128 stands for zero in the data rows.
Here are some points, one per row:
[176 131  63 181 135 181 156 126 107 120 117 115 111 108 129 130 168 135
 182 225 112 104 140  94 137 180 100 124 112 167 121 157 113 154 122  96
 105 127 110 186 115 139 100  80 134 107 100 127 140  79 115 149 148 174
 124 127  76 157 109 181 125 140  82 136]
[ 95 164 118 140 129 104 123 144  95 126 125 153 132 110 107 108 134  97
 147 122 120 121 118 140 137  97 141 155 134  98 138 113 132 120  98 110
   0 110 147 109 139 148 120 142  99 117 128 161 135 122 113 127 134 141
 155 117 121 142 153  82 126 122 150 120]
[172 134 165 112 133 175 153 135 153 140  44 101 159 136  93 130 142  64
 101 102 112 141  97 160 118 169 135 121 102 141 255 159  85 136 139  87
 136 162 110 125 163 143 119 108 122 171 160 121 113 140  95 144  84 146
 127 103 119  80  76  95 110 119 172 131]
[110  98 165 122 124 187 120 146 117 188 131 110 135 137 118  98 120 161
 133 167 112 156 131  99 115 113  81 142 203 138 133 113 107 186 112 121
 110  84 128 131 167  78 132 160 140 106 134  53 100 153 135 145  50 138
 152 161 162 169 196  91 122 147 126 157]
[ 76  66 102 121 160 154 106 131 114 160 152  93 100 139 113 189 131 142
  70 162 117  73  68 160 118 130 129 133 102 127 135 136 166  78 228 117
 120 141 144 127 126 114 164 128 117 137 165 159  92 133 122  93 143 156
 140 163 128 106 130 120 140 199 125 190]
[150 165 133 173 105 128 142 111 137 148 149  76 123 106 103 179 126 147
 117 112 116 120 142  90 121 160 101 114  96 130 141  41 141 151 136 143
 118 173 109 127  75 143 166 120  93  99 175 106 180 181 221 142 112 125
 175  76 140 174 106 137 159  98 135 132]
[110 142 107 142 124  67 111  93  77  93  97 123 120 138 113 179 115 152
 158 103 121 131 160 104 134  95  86  18 115 143 120 143  58 178 173 120
 129 141 139 110 109 124 147 138 125  83 144 114 129 108  37 111  99  84
 139 149 112 167  93 125 151 136 137 133]
[132  53 119 131 135 191 151 123 128 126 125 130 119  90  89 139 125 110
 120  55 127 127 178 169 129 102 140 127  93 198  94 123 152  94 125 136
 114 111 131 151 187  93 112  96  92 130 121 117 114 159 130 126 118  35
  86 149  84 139 146 201 136 109 146 132]
[195 132 118 140 121 134 131 130 110 171 163 152  76 146 154 134 167 123
 178  90 110 177 149 177 166 115 139 144 122  93 120 127 146 184 103 144
 143 149 122  97 139  92 210 150 137 164 154 160 148 168 102 145 152 162
  56 167  93 105 130 117 145 131 152 186]
[162 185 202  18 120 129 168  85 133 108 131  75 120 145 117 159 127 132
 127 165 114  99 112 142 120 105 102 100 138 135  83 118  91  94  46 109
 113 133 109 154 103  87 150 163  97 134 108 112 105 100 136  94 170 118
 102 139 153 142  72 181 118 142 122 137]
[126 125 130 130  95  85 144 229 183 171 166 138 128  97  63 162 124 144
  98 123 131 115 149  63 173 116 114 153 143 111 143 153 142 105 144 120
 139 116 137 104 122  98  65 165 140 119 136 130 153 164 103 112 133 125
  89 152  93  97  62 131  76 131  84 103]
[143  78 156 135 182 128 146 164 112  90  80 145 106 163 169 131 122  67
  87 111 125  93 105  86 164 162 145 107 152  57  43 158 123 134 141 120
 134 144 113 108 160 125  99 151 122 162 123  96 151 208 128 110 130 159
 147  99 148 144 149 140 182 113  64  99]
[ 85 198 146 156 118 130  91 124 160  92 141 101 169 158 123 120 134 140
 155 105 113 169  88 100 110 189 102 205 133 110  65 171 154  85 165 136
 126 172 136  95 123 136 159 102 117  95  90  98  73 130  91 177 109 107
  91  95 134 189  92 181 110 131 153 127]
[116 160 116 131 146  86 144 165 150  97 112 206 151 160 177 118 112 119
 155 123 114 118 140 113 158 152 123 120 184 177 192 139 160 120 136 124
 132 127  80 176 115 108 147 113 128 141 123 133 106 180 173  15 148 102
 117  97  89 133 155 132 106 195 176 134]
[110 178 112  82 164 155 170 150 102 126 153 163 123 117 177 152 120 159
  52  68 135 129 107 161 140 177  88 105 104 127  98  89 120 184 136 135
 147 110 160  92 115 106  72 117 128 163  82 190 141  91 146 155  86 136
 125 114  99 120 134 115  94 164 133  98]
[137 135 130 147 119 153 136 115 168 125 127 129 114 177 150 137 111 143
 123 174 255 137 103 117 131 115 124 115 121 142 133 106 113 119 143 137
 115 125 109 111 116 108 132 114 109 126 124 128 149 127 101 116 131 135
 105 140 147 150 144 157 128  98 182 111]
[141  97 141 147 117 100 126  78  99 171 127 160 160 137 167 144  96 115
 135 149 130 121 149 154 146 104 117 208 118  84 130 125  98  92 129  91
 160 114 141 143 108 104 137 113  90 149  90 170  71 118 174 102  42 119
 134 137  74 123 103  83 155  75  72 135]
[177 125  86 126 139 134 119 114 195 117 135 123 106 168  97 133  58 120
 154 135 121 213 149 190 119 100  97  90 125 149  98 150 136 103 133 124
 132  93 177  66 140 147 109  97 160 118 172 119  70 135 198 118 171 158
 133 105  96 109  95  77 140 145  98  93]
[152 135 110 144 128 137  81 100 123 153 159 140 223 133 141 128  93 128
 111 161 100 100 166 179 138 179 151 145 119 112 100 108 117 149 121 114
 126 137  42  85 164 137 101 114 155 142 186 164 150 132 103 108 161  58
 104 149 211 143 138 132  97 145  93 105]
[ 98 135 164 101 143 115 122 172  99 184 126 116 119 116 144 115 135 114
 185 159 100 152  99 124 143  99 146 122 126 140 140 142 103  64 131 114
 193 118 133 120 147 146 152 112  58 112 157 151 232  85 126 159 149 128
 119 103 110 175 201  92 135 140 139  63]
[112 179 171 157 104 110 129 141 102 122  86 104 113 137 106 100 115 144
 119 133 126 150 135 142  91 145 222 123 142 138 147  88 109 136 156 123
 158  21 131 102 145 181 132 177 109  75  91 175 123 139 136 122 156 139
 124 119 116 102 146 174 143 108  90 191]
[ 73 138 146 128 123 115 149 102 152  97 156 122 125 157  71 139 112 154
 123 135 121 124 115 108 162  99 101 111  77  90 164 147 105 155 104 159
 114 102 134 178  86 170 149  88 186 172 163 120 113 103 126 158 107 132
  54  62 147 107 211 196 153 125  88 126]
[146 133  85 133  87 108  92 102 151  81 141 127 111 154 152 148 112 140
  35 156  74 133 108 155 145  91 164 136 116 137 117 145 137 146 158  72
 121 152 115 189 175 115 126 141 142  84  76  79 164 136 165 145 131 154
  75 149 111  85 141  96 103  75 178  92]
[136 150 130 167 102 151 138 178  90 144 172 148  62 141 124  69 111 165
 128  93 158  89 117 105  81 107 180  98  81 113 114 175 138 147  88 141
 140 110  72 168 127 127 158  77 129  90 146 108  96  93 138 143 130 104
 135  97 161 139  38  95 153 166 125 111]
[101  94 116  58 121 104  68 162 176 123  53 146 130  75 145 118 211 133
 125 138 158 169 165  92  90 144 140 129  83  86 136  27 147 140 105  90
 133 151 137 140 147 132 157 122 172 116 110 125 109  97 123 123 148 114
 123 118 133 154 138  92 149 150  91 129]
[118 124 113 141 128 102 156 144 131 153 124 208 119  91 144 150 147  99
 131 124 117 144 144 144 111 120  63 158  95 204  87 162 129 109 128  86
 152  88 151 128 125 139 146 135 134 126 124 145 130 132 121 108 124 171
 154 113 255  71 118 132 120  79 154 164]
[163 175  91 147 136 114 147  71 138 119 128 153 139 106 124  73 153 146
 101 144 132 104 155 130  79 110 106 148 139  79 190 141 105  74 109 157
 157 132 203 146 167 126 107 160 127 124  88 124 171 185 107 168 137  97
 170 129 152 139 166 126 183 200 123 122]
[ 86 150 151 163 105 128 158  80 155 132 136 142 114 165 153 115 178 116
 107  72 120  62 131  82 104 133 115 108 172 169 159 131 129 139 144 133
 129 154 150 107 141 136 162 123 141 158 156 123  88  51 165 161 207 128
 130 206 123 182 127 127 131  56  95  98]
[164  90 107 109 101 175 115 141 108 145 110 139 117 159 119 120 105 101
 147 114 110 121 128 150 133 118 153 126 147 105 121  98 130 123 140 203
 146 149 226 196  91 178 145 124 127 137 111 126 150 136 102  85 131 124
 135 130 156 149 126 105   0 116 106 124]
[118  61 127  74 146 118 201  85  98  53 130 126 119 119  77  61 144 194
 125 126 129 142 127 115 148 187 128 179 158 172 101 119 120  86 133 157
 126 129  81  96 102 152 147 117 176 136 132 138 178 137 132 113 110 133
 124 145 111 100  90  64 119 104 134 147]
[133 110 130 158 173 109 134 159 178 110 133 149 158 133  57 206 125 106
 145 138 131  76 129 177 127 165 166 141 173  91  92 135 155 146  67 134
 182 116 133 126 108 118 128 131 143 116 110 104 128  77 100 151 138 110
 210 137  88 104 171 102 143 113 190 152]
[110 112 143 121  67 153  60 128  73  41 142  82 145 101 150 100 129  89
 189 117 128 101 150  87 190 112 111  83 134 103 163  94 175  84  93 105
 169 102 115 100 127 128  92 122 133 129 117 162  98 150 134 185 114 161
 167 159 156  98 162 105 110 154 144 151]
[152 120  96 115  91 107 107 146 152 108 164  83 105 111 165  79 143  97
 156 151 100 142  27 124  79  85 149 127 152 169 134 110 146 167 149 113
 128  95 139 116  56 125  69 113 128 201 151 115 149 107  98 121 104  63
 134 134 134 142  97 165 190  90 137 128]
[152 120 156 135 188 100  58 104 106 145 147 100 140  93 110  78 119 111
  87 107 147 173 138  89  95 125 122 127 136 132 121 188 143 155 109 151
 121 206 116  97  91 129 141 127  87 122  94 125 140  99 153  79 127 139
 150 163 113  30 181 160 102 161 106 124]
[119 125 106 101 111 150 121 123 134 116 103 121 120  73 190 150 115 138
 131 156 113 143 161 110 101  78 176 162 132 126 153 160 131 136 120 255
 133 168  93 112 156 121  93 218 142 109 159 174  83 106 115 129 102 158
 157  77 126 152 141 137 141 101 153 114]
[ 65  93 156 123 185  92 135 107 103 211 124 112 197 115 178 116 131 163
 168  96 147 137 126 176 156 128 147 103 129 114 119 117 154 135 144 129
 123 146 133 192 132 153  64 150 169 136 109  60 138 148 143 167 173 174
 144 129 117  91  70 159 131 127 152 115]
These points spread out most along one direction. Take the direction at right angles to it along which they spread out most. Go by this last direction. Where along it does each point below lie, from 0 to 99? 50 is the average, and the first point above lies past it. One standard deviation of the points above along it is 16.
[133 110 130 158 173 109 134 159 178 110 133 149 158 133  57 206 125 106
 145 138 131  76 129 177 127 165 166 141 173  91  92 135 155 146  67 134
 182 116 133 126 108 118 128 131 143 116 110 104 128  77 100 151 138 110
 210 137  88 104 171 102 143 113 190 152] 50
[150 165 133 173 105 128 142 111 137 148 149  76 123 106 103 179 126 147
 117 112 116 120 142  90 121 160 101 114  96 130 141  41 141 151 136 143
 118 173 109 127  75 143 166 120  93  99 175 106 180 181 221 142 112 125
 175  76 140 174 106 137 159  98 135 132] 47
[118 124 113 141 128 102 156 144 131 153 124 208 119  91 144 150 147  99
 131 124 117 144 144 144 111 120  63 158  95 204  87 162 129 109 128  86
 152  88 151 128 125 139 146 135 134 126 124 145 130 132 121 108 124 171
 154 113 255  71 118 132 120  79 154 164] 63
[126 125 130 130  95  85 144 229 183 171 166 138 128  97  63 162 124 144
  98 123 131 115 149  63 173 116 114 153 143 111 143 153 142 105 144 120
 139 116 137 104 122  98  65 165 140 119 136 130 153 164 103 112 133 125
  89 152  93  97  62 131  76 131  84 103] 67
[152 135 110 144 128 137  81 100 123 153 159 140 223 133 141 128  93 128
 111 161 100 100 166 179 138 179 151 145 119 112 100 108 117 149 121 114
 126 137  42  85 164 137 101 114 155 142 186 164 150 132 103 108 161  58
 104 149 211 143 138 132  97 145  93 105] 54
[136 150 130 167 102 151 138 178  90 144 172 148  62 141 124  69 111 165
 128  93 158  89 117 105  81 107 180  98  81 113 114 175 138 147  88 141
 140 110  72 168 127 127 158  77 129  90 146 108  96  93 138 143 130 104
 135  97 161 139  38  95 153 166 125 111] 54
[137 135 130 147 119 153 136 115 168 125 127 129 114 177 150 137 111 143
 123 174 255 137 103 117 131 115 124 115 121 142 133 106 113 119 143 137
 115 125 109 111 116 108 132 114 109 126 124 128 149 127 101 116 131 135
 105 140 147 150 144 157 128  98 182 111] 54
[146 133  85 133  87 108  92 102 151  81 141 127 111 154 152 148 112 140
  35 156  74 133 108 155 145  91 164 136 116 137 117 145 137 146 158  72
 121 152 115 189 175 115 126 141 142  84  76  79 164 136 165 145 131 154
  75 149 111  85 141  96 103  75 178  92] 72
[118  61 127  74 146 118 201  85  98  53 130 126 119 119  77  61 144 194
 125 126 129 142 127 115 148 187 128 179 158 172 101 119 120  86 133 157
 126 129  81  96 102 152 147 117 176 136 132 138 178 137 132 113 110 133
 124 145 111 100  90  64 119 104 134 147] 63
[195 132 118 140 121 134 131 130 110 171 163 152  76 146 154 134 167 123
 178  90 110 177 149 177 166 115 139 144 122  93 120 127 146 184 103 144
 143 149 122  97 139  92 210 150 137 164 154 160 148 168 102 145 152 162
  56 167  93 105 130 117 145 131 152 186] 60
[ 86 150 151 163 105 128 158  80 155 132 136 142 114 165 153 115 178 116
 107  72 120  62 131  82 104 133 115 108 172 169 159 131 129 139 144 133
 129 154 150 107 141 136 162 123 141 158 156 123  88  51 165 161 207 128
 130 206 123 182 127 127 131  56  95  98] 52
[ 98 135 164 101 143 115 122 172  99 184 126 116 119 116 144 115 135 114
 185 159 100 152  99 124 143  99 146 122 126 140 140 142 103  64 131 114
 193 118 133 120 147 146 152 112  58 112 157 151 232  85 126 159 149 128
 119 103 110 175 201  92 135 140 139  63] 22
[112 179 171 157 104 110 129 141 102 122  86 104 113 137 106 100 115 144
 119 133 126 150 135 142  91 145 222 123 142 138 147  88 109 136 156 123
 158  21 131 102 145 181 132 177 109  75  91 175 123 139 136 122 156 139
 124 119 116 102 146 174 143 108  90 191] 30
